Small tables with named rows and columns. After each table, cells are looked up by row and column.

dinol
         desonu  sudesek  begog  kolan  dar  silefig  mal
nesi        176      178    175    221   60      132  142
debosit     139      122    152    143   49      174  115
nopimek     182      157    151     79  175      173  114
banul        90       85     96    128  190      112  208
gulat       202      160     72    192   80      158  155
kap          92      151    219    183   72       54  177
kip          71      131    149     87  201      114   93
daku         87      242     37    180  153       95   65
rariku       83       95    156     10  210      137  143
totaful     187       47    149    130  162      167  181
dafo        112      205    160     85  129      103   80
luz         159      129    168    247   88      163  150

What is the silefig of gulat in dinol?
158
What is the mal of totaful in dinol?
181
What is the desonu of luz in dinol?
159
What is the silefig of daku in dinol?
95
What is the begog of dafo in dinol?
160
What is the silefig of kap in dinol?
54
Which row has the largest mal? banul

Table lus
fields: vure, vabed, fakiv, gusu, rofud, per, fuzunok, zalik, figet
bilo: [94, 126, 93, 92, 106, 103, 116, 127, 151]
zimal: [154, 16, 216, 119, 95, 92, 68, 93, 102]
tusunuf: [91, 85, 150, 89, 109, 94, 95, 116, 109]
limozo: [100, 104, 103, 103, 102, 103, 103, 106, 104]

What is the figet of zimal in lus?
102
What is the gusu of limozo in lus?
103
What is the vure of bilo in lus?
94
What is the rofud of limozo in lus?
102
What is the vabed of tusunuf in lus?
85
What is the fakiv of limozo in lus?
103
What is the zalik of zimal in lus?
93
What is the figet of limozo in lus?
104
What is the rofud of tusunuf in lus?
109
What is the fakiv of zimal in lus?
216
What is the fuzunok of limozo in lus?
103

bez =
fields: zemo, mozu, nitil, vod, tatibo, mup, mopelo, luguzes, bosezet, lor
rilira: [5122, 3770, 7622, 5245, 4873, 7345, 5689, 4967, 5504, 4790]
lamila: [3581, 5564, 5983, 4838, 4054, 6415, 1301, 4601, 2770, 4332]
gibofib: [5044, 4930, 5386, 4483, 4385, 5087, 5217, 5736, 5533, 4920]
geg: [3930, 4390, 6061, 4524, 4293, 6873, 2474, 5545, 3222, 4653]
zel: [4979, 4841, 4327, 4627, 4907, 4603, 5202, 4229, 4616, 5030]
rasuzol: [4724, 4972, 3982, 5340, 5069, 4098, 4271, 4362, 4882, 4884]
zem: [4516, 4901, 5387, 4482, 4678, 6085, 4238, 5420, 4966, 4548]
botiv: [4977, 4444, 4568, 5173, 4275, 4670, 5614, 4662, 5219, 4835]
lebo: [4069, 5061, 5539, 5017, 4247, 5782, 1794, 4554, 3318, 4615]
fipudar: [5237, 4877, 4237, 5018, 3437, 3798, 5862, 3864, 5744, 4744]

What is the tatibo of lebo in bez? 4247
What is the bosezet of lamila in bez? 2770
What is the nitil of zem in bez? 5387
What is the luguzes of gibofib in bez? 5736
What is the vod of rasuzol in bez? 5340
What is the nitil of botiv in bez? 4568
What is the lor of zel in bez? 5030
What is the mozu of lebo in bez? 5061
What is the mozu of rilira in bez? 3770
Row with the largest vod: rasuzol

repig
cols = dusa, vugak, vogado
bidogir: [-32, -1, 2]
gaf: [-74, 5, 27]
rul: [17, -84, 39]
gasoba: [6, -90, 50]
dav: [11, -90, 49]
merus: [18, -55, 18]
vabo: [13, -51, 15]

What is the vogado of bidogir in repig?
2
What is the vugak of dav in repig?
-90
What is the dusa of gaf in repig?
-74
What is the vogado of gasoba in repig?
50
What is the vogado of rul in repig?
39
What is the vogado of dav in repig?
49
What is the vugak of gasoba in repig?
-90
What is the dusa of rul in repig?
17
What is the vugak of merus in repig?
-55
What is the dusa of gasoba in repig?
6
What is the vogado of vabo in repig?
15
Row with the largest vogado: gasoba

balalot.tsv
	vefike	butal	muzubir	dezi	busiv	bim	bodafu	zab
senaval	-17.29	-7.16	7.26	2.21	-82.40	11.09	-47.38	7.30
nefis	-3.87	0.96	-1.30	17.93	33.26	2.51	20.07	-3.98
vot	-45.01	-4.90	5.78	39.05	-63.22	22.36	-36.26	5.28
sedo	-67.78	-5.82	7.09	59.52	-62.56	32.57	-33.76	5.92
vavo	-68.12	-4.60	6.09	60.91	-45.32	32.75	-22.99	4.54
nifam	4.55	-7.55	7.49	-20.64	-98.70	6.57	-57.76	9.33
tibavif	-60.78	-0.27	3.46	66.42	-30.67	30.91	-17.57	3.02

vot, butal: -4.90
nifam, vefike: 4.55
vavo, dezi: 60.91
vavo, bim: 32.75
vavo, bodafu: -22.99
nefis, muzubir: -1.30
sedo, vefike: -67.78
vot, dezi: 39.05

fif.csv
,noka,kiz,tete,tasebi,zepet,ripabu,tigo
gisa,93182,33666,60529,67546,41086,51651,95811
kero,63621,45976,68441,42833,69319,62529,40981
dode,53349,46358,62716,79278,21026,56153,63638

kiz of kero is 45976
tasebi of kero is 42833
tete of gisa is 60529
tasebi of gisa is 67546
noka of gisa is 93182
ripabu of kero is 62529
noka of kero is 63621
zepet of kero is 69319
tete of kero is 68441
ripabu of dode is 56153
tasebi of dode is 79278
kiz of gisa is 33666
tigo of gisa is 95811
kiz of dode is 46358
tete of dode is 62716
tigo of kero is 40981
ripabu of gisa is 51651
tigo of dode is 63638
Which row has the largest tigo? gisa

